Rotation paths and how fast each direction turns (deg/step)
Each turn is a multiple of 5 degrees from 10 to 175, or 0.
Each row of a path follows its step; steps can be skipped.

step 0: [-32   5   7  22  10  28 -19  57 -10  12  20 -10 -24 -18 -21  40  29  32
 -14  -6 -47 -19  26  36   8 -22 -10 -21  36  48  42  26 -50 -18  24 -36
  -1]
step 1: [-21  -8 -14  52   7  -2 -25   6  16  25 -21  23   4 -21 -39  47  -5  -3
  -2  -6 -17 -51  10 -39   8 -39  41 -12  10  26  59  44  30 -10   0 -53
   1]
step 2: [-46 -10 -23  54 -58  -5 -21 -10  19  -9  -8  12  15  -9   5  52 -18  20
  39  49 -16  35  36   2   9 -10  26 -27  30  41  36   7  -4 -32  22   5
 -11]
step 3: [ -1 -16   3 -11 -35  32 -19 -19 -49 -19  -9  54 -18  12  37  28  12   2
  -2  42 -46  -1  29 -21  18 -59 -13 -17  26   9  53  45  -8 -20 -20 -17
 -11]
step 4: [  6 -14  28  18  -9  -8 -22 -34 -12  30 -27  30  16 -12  25 -12  -8   1
 -13  31 -32  16  -7 -19  -8 -50  24 -21  45  72 -15  -4 -17 -29  -3 -70
  34]
step 5: [-21 -18 -24   5 -11  22 -67  27  11 -15  19  -8  33  12  20 -15  -4  27
 -24  34 -58   2 -20  45  19 -59  33   1  17  17  35 -26 -14 -20   8 -49
  -4]
step 6: [-15  -3  19  19  40   8  -5   5  -2  -9  29   4 -28  -5  19  24  17  23
  -3  68 -37 -31 -27 -31  27 -45  35   4  -7  22  30   3  56 -46  36 -31
  17]
step 7: [-27  -6  -9  50  24  54  -8  -7   3 -22  15  14 -24 -22 -10  48   8  35
 -11  15 -37  -3   6  10  21  25   3 -30  55  51  -7 -26  -5 -69  -6 -22
   1]
step 8: [ -7 -10   1  16  -7  31  23  26  13 -26   7  25   2  15 -11  34  40  45
 -27 -46 -32 -12  20 -33   8 -52  28 -26  20  44  73   8   0 -18 -22 -26
  -5]
step 9: [-29 -11  -1  37 -18   0 -17 -25  34  24 -18  -2 -22 -26  -7  25  22  61
  43   5  28 -10  10 -13   0 -75  28 -10  43  43  13  34 -15 -19  24 -27
   4]
step 11: [-22  16  37   7 -11 -20 -14   5 -12  40  -5  27 -38  27  52  28  -9  22
   0  40 -58   4  30 -10   2 -15  31 -40   1  55  28  37  13  -1 -11 -45
  16]
[-11  -2   1 -13   9  -9   6 -16  -2  20   0  11 -15 -10   3   3   4  -4
   7  -8  -5   0 -12 -19  -2  -5  22  -6 -10  -4  -1   3  15   5  -4  -2
  12] | 145
[-17  -4  -3  -6  -6   8  -7   4  26   3  -7   1  12   6  -1   0  -4   3
   1   0   9  -4  16 -12  -8 -14   4  14  -5  -3   1 -24  10  13  10  -4
  -4] | 100
[-12  -8  11  -9  12   7   9   3 -12  -6 -10  22 -16   3   9   9   6  -4
  -5  11  -7   0  23  -1   0  12  -8   9  -4   5 -16  -5  -6  -4   3   5
  -1] | 95
[ -4  17   1  12  -4  12   5  -7 -13  11 -12 -10   6  -5   4  -7   3   3
  -4   4  -5 -17  -9  -5  -8  -1   2   4 -21   5  -1 -11 -13   4  -7  24
 -11] | 0
[ -3  10  -3   6   3  -6   1   0  14  10   8   6  -2  11   4   5 -12   7
  14  18 -10   0  -1 -13   7  22 -15  -1  -1  -9  11  -6  12 -10 -18   2
 -10] | 80
[  2   2  10   3   5   9   1  12  -2  -7  17   1   1 -21  14 -11  -4   6
 -13  -4 -10  11 -18  -7   9  -2  -2  13  -3  -6 -13 -16  11  -8   7  -9
  -8] | 45
